In the rows, 100 means zero.
Families of rows that turns and mirrors carry onto each other, the same ones carrying the whole set onto itself: the rest of each named row's family, in list order:
6 families of 6 rows:
Nur: 85 102 109 86 74 118 118 70 76 99 65 116 94 95 120 115
guka: 131 123 87 94 65 131 136 82 102 83 112 118 88 97 114 93
tova: 129 104 82 109 75 119 118 85 87 84 119 108 74 121 94 129
kubi: 130 113 107 105 78 92 143 84 108 68 84 102 101 106 108 126
leru: 98 81 76 87 86 116 150 81 93 91 89 109 63 142 118 124
Fal: 93 92 118 98 70 112 121 65 88 93 67 124 100 103 118 121
kigez: 85 94 82 78 91 89 131 73 77 88 85 122 79 111 136 96
Gadin: 125 126 90 91 63 133 137 83 101 86 110 116 92 96 117 92
gida: 89 96 77 83 95 90 130 71 79 80 85 128 65 112 130 98
fisev: 102 90 113 105 72 111 120 63 92 87 68 138 87 108 109 128
vir: 118 126 99 84 82 98 139 94 91 80 80 82 102 94 114 113
zepus: 89 111 97 84 82 121 116 74 70 99 64 116 78 96 110 112
kan: 90 82 93 90 87 81 133 68 90 78 86 131 85 117 137 105
mer: 110 103 97 91 62 116 116 89 83 93 116 84 107 112 114 118
vib: 88 78 84 83 77 113 150 79 94 95 87 98 84 137 128 121
Gini: 95 74 86 89 77 110 152 77 99 91 88 105 82 140 125 124
Lin: 105 98 100 105 81 116 119 64 85 86 67 139 68 109 101 126
Pabe: 136 118 98 107 85 95 143 83 107 67 84 108 83 107 100 128
foz: 99 110 91 95 87 123 117 70 74 93 65 129 62 102 102 117
penu: 123 133 90 87 92 101 139 93 88 79 83 88 81 95 104 112
Kamif: 123 116 108 96 76 91 141 85 102 76 83 88 109 99 116 118
dad: 97 91 80 89 93 88 131 69 84 79 86 137 64 117 126 103
mene: 96 84 86 94 89 84 132 67 89 77 87 137 73 120 128 105
birur: 120 92 103 105 61 111 121 82 95 88 118 96 109 119 113 127
Ratif: 131 121 91 97 63 133 136 81 104 84 111 121 88 98 113 96
gagu: 92 84 74 82 86 118 149 82 88 94 87 100 67 137 120 118
gok: 134 129 87 98 93 101 141 89 96 73 83 99 74 100 97 120
bep: 98 73 80 92 81 112 152 76 99 89 88 108 70 144 119 126
Zuzip: 126 121 92 93 60 132 137 81 103 86 113 116 96 97 119 93
pami: 120 114 78 94 78 124 117 90 76 90 116 95 73 115 97 120
maba: 87 82 78 80 83 116 150 83 89 98 86 96 75 133 127 117
riv: 130 119 92 98 61 132 136 80 108 81 112 120 93 99 115 97
lis: 128 95 97 112 66 114 120 83 97 81 119 109 91 123 99 131
sib: 84 88 91 83 86 85 131 70 83 84 84 123 87 113 139 98
Fer: 129 119 93 96 60 131 137 80 106 83 112 119 96 98 117 95
lat: 111 113 83 87 72 123 117 91 74 97 116 82 90 109 107 114

Same family as sib: kigez, gida, kan, dad, mene
Same family as Gadin: guka, Ratif, Zuzip, riv, Fer
Same family as lat: tova, mer, birur, pami, lis
Same family as Fal: Nur, fisev, zepus, Lin, foz

Families of rows that turns and mirrors carry onto each other, the same ones carrying the whole set onto itself: the rest of each named row's family, in list order:
5 families of 6 rows:
fef: 108 115 76 138 95 95 95 96 67 81 112 74 103 108 93 82 89 76 123
dilat: 111 98 85 105 111 99 89 83 98 117 91 87 87 121 104 84 96 69 69
zib: 106 127 92 127 105 98 106 97 68 78 95 81 106 96 98 67 75 75 119
Doser: 124 108 93 106 111 99 76 107 85 63 92 69 89 100 105 56 80 88 95
riled: 121 81 69 101 117 81 95 99 69 113 117 81 102 127 105 112 107 76 106
tobud: 125 101 89 98 110 89 82 99 90 63 97 70 85 94 105 55 81 96 104
zubov: 92 103 99 119 129 82 105 104 78 114 91 116 108 85 115 89 81 99 94
kilun: 99 104 110 105 137 82 114 105 78 106 89 112 104 100 122 87 76 97 90
masav: 87 103 103 124 120 81 100 106 84 114 94 106 100 90 120 96 81 104 90
gem: 96 106 101 119 133 89 98 118 70 112 88 113 111 91 117 93 81 92 88
ponul: 124 84 68 104 119 104 85 94 72 110 109 78 110 126 90 103 104 64 97
seken: 129 106 93 96 116 94 93 103 76 57 100 66 94 105 104 60 78 88 113
Saku: 118 96 72 106 115 100 107 82 71 113 110 80 107 129 91 102 99 61 106
guga: 120 84 95 91 146 84 107 119 60 92 107 97 113 108 115 101 85 100 110
bip: 123 73 88 88 142 81 92 119 69 88 108 95 106 97 113 95 90 111 106
dizok: 101 90 96 106 120 83 92 68 103 113 92 97 97 121 109 90 92 77 77
Vutuf: 106 117 78 133 102 98 94 99 67 83 101 82 111 86 90 74 84 79 126
lib: 119 94 88 90 115 93 102 74 98 106 97 80 86 129 106 82 93 71 80
guk: 120 85 97 87 136 67 86 122 65 80 102 88 105 98 125 87 87 103 112
vumom: 111 121 81 131 107 104 85 109 62 80 98 77 112 93 93 72 83 71 117
Vosi: 122 79 95 93 147 89 86 126 67 88 101 96 109 103 115 95 87 104 94
Kison: 117 73 92 87 141 78 80 114 69 90 107 85 115 97 114 103 92 104 110
telal: 115 89 67 105 109 89 83 90 70 115 113 70 111 113 95 110 106 68 114
risub: 120 104 93 97 107 81 75 83 92 67 92 66 92 105 108 57 85 78 103
fevuv: 123 81 62 105 116 97 93 87 73 110 116 80 108 118 88 104 106 72 108
Fone: 98 123 83 134 96 91 90 105 67 91 102 75 106 86 100 82 85 81 123
sopu: 89 106 105 134 127 81 103 105 74 93 96 111 112 94 114 89 76 102 102
Lek: 110 94 84 100 109 89 94 72 105 115 94 88 84 113 104 79 95 77 76
vuv: 105 91 91 106 107 91 84 73 110 105 97 79 84 116 106 86 92 86 75
tol: 119 95 96 99 115 89 70 96 91 59 99 64 95 96 105 66 82 99 104

Same family as sopu: fef, riled, dizok, guk, risub
Same family as kilun: zib, seken, Saku, guga, lib
Same family as gem: dilat, Doser, ponul, vumom, Vosi

